In the data rows, zero lies at 4.5, halfway between 4 and 5.
Here are some points:
[6 3 2 3 5 6 2 6]
[2 4 4 3 2 4 3 4]
[5 7 6 3 5 5 7 5]
[4 6 6 5 3 4 6 2]
[4 2 3 5 3 3 2 3]
[4 1 3 5 4 5 2 6]
[5 6 5 3 4 4 5 2]
[6 7 7 8 7 7 8 6]
[7 6 6 8 7 7 7 6]
[3 5 5 4 4 2 5 3]
[4 3 3 4 4 4 2 3]
[3 6 2 1 2 2 3 3]
[3 3 2 2 2 2 3 2]
[6 6 7 6 6 8 6 6]
[7 6 7 8 7 5 7 5]
[7 6 6 7 3 4 6 2]
[5 6 5 7 4 3 5 3]
[5 6 7 6 4 6 7 5]
[4 2 2 3 5 5 2 6]
[5 2 1 2 2 1 2 2]
[4 3 6 4 6 5 6 6]
[5 7 7 6 6 6 6 6]
[6 5 4 5 6 7 4 6]
[2 2 2 4 3 4 2 5]
[2 2 3 2 2 3 2 4]
[5 5 4 6 4 4 4 4]
[7 7 5 4 7 8 6 7]
[4 5 4 5 3 2 4 2]
[5 5 4 4 6 6 5 6]
[6 7 7 7 6 6 7 4]
[3 2 2 4 4 3 2 4]
[7 7 7 7 7 7 7 6]
[4 3 4 2 3 2 5 2]
[1 2 4 5 2 4 2 6]
[2 1 2 3 2 3 2 5]
[6 7 6 8 5 6 6 5]
[4 4 6 5 5 5 6 3]
[7 7 6 6 6 5 6 4]
Then 16 other points, each followed by its number:
[5 3 4 4 5 7 3 7] 0
[2 2 3 2 2 2 2 3] 1
[5 5 3 3 5 5 3 5] 2
[4 3 2 4 4 4 3 5] 3
[7 5 6 6 7 7 6 6] 4
[6 6 6 5 5 5 6 6] 5
[6 2 2 2 4 5 3 5] 6
[3 2 2 2 3 3 2 3] 7
[3 6 3 3 4 4 4 4] 8
[5 5 4 4 4 4 4 2] 9
[7 5 3 4 5 7 3 8] 10
[5 2 1 1 2 2 1 2] 11
[6 7 7 5 7 7 7 6] 12
[5 4 4 2 4 5 3 5] 13
[5 5 6 5 5 4 7 4] 14
[3 7 6 7 3 2 5 1] 15
Which three of these numbered points are nearest to each point below by angle, seen from the average point of the first points? Their numbers follow each, nearest first.
[3 6 5 4 3 4 5 6] > 8 5 15
[3 2 3 2 3 5 3 5] > 7 1 3
[4 3 2 4 5 4 3 4] > 3 7 11
[6 6 3 3 5 3 4 3] > 9 11 2
[5 7 6 5 6 7 6 4] > 12 4 5
[4 3 4 5 4 5 4 6] > 0 3 6
[4 6 4 3 5 5 4 3] > 8 9 2
[4 6 6 7 4 2 5 3] > 15 14 9
[6 5 4 5 4 5 6 5] > 5 4 12
[6 3 3 5 5 6 4 5] > 0 10 6
Now 16 new points, numbered from 0 again:
[6 4 5 6 7 7 5 7] 0
[7 6 7 7 7 7 7 7] 1
[5 7 6 5 6 5 6 4] 2
[5 5 6 3 3 5 7 6] 3
[6 5 6 3 5 7 6 7] 4
[4 5 4 4 5 4 5 2] 5
[2 4 3 4 4 3 3 2] 6
[4 6 6 4 3 4 7 4] 7
[6 7 7 6 6 6 6 5] 8
[6 7 5 7 8 7 6 7] 9
[5 5 6 4 4 5 5 6] 10
[3 3 3 3 3 2 2 3] 11
[3 3 2 2 2 3 2 3] 12
[4 5 4 3 4 4 3 6] 13
[5 6 5 2 5 6 6 7] 14
[6 6 7 7 7 6 7 7] 15
The same question for these:
[3 5 3 5 4 2 5 3] > 6 5 11
[3 3 5 6 3 4 4 2] > 6 11 12
[5 6 5 3 5 6 5 5] > 14 4 10
[7 6 5 6 7 7 6 6] > 9 1 15
[2 2 2 4 4 2 2 4] > 11 12 6
[7 7 6 6 8 8 7 8] > 9 1 15
[3 2 3 4 3 3 3 3] > 11 12 6
[5 5 5 2 6 6 6 4] > 14 4 2
[3 4 5 2 3 3 6 2] > 5 7 6
[6 5 3 1 2 4 5 3] > 12 11 5
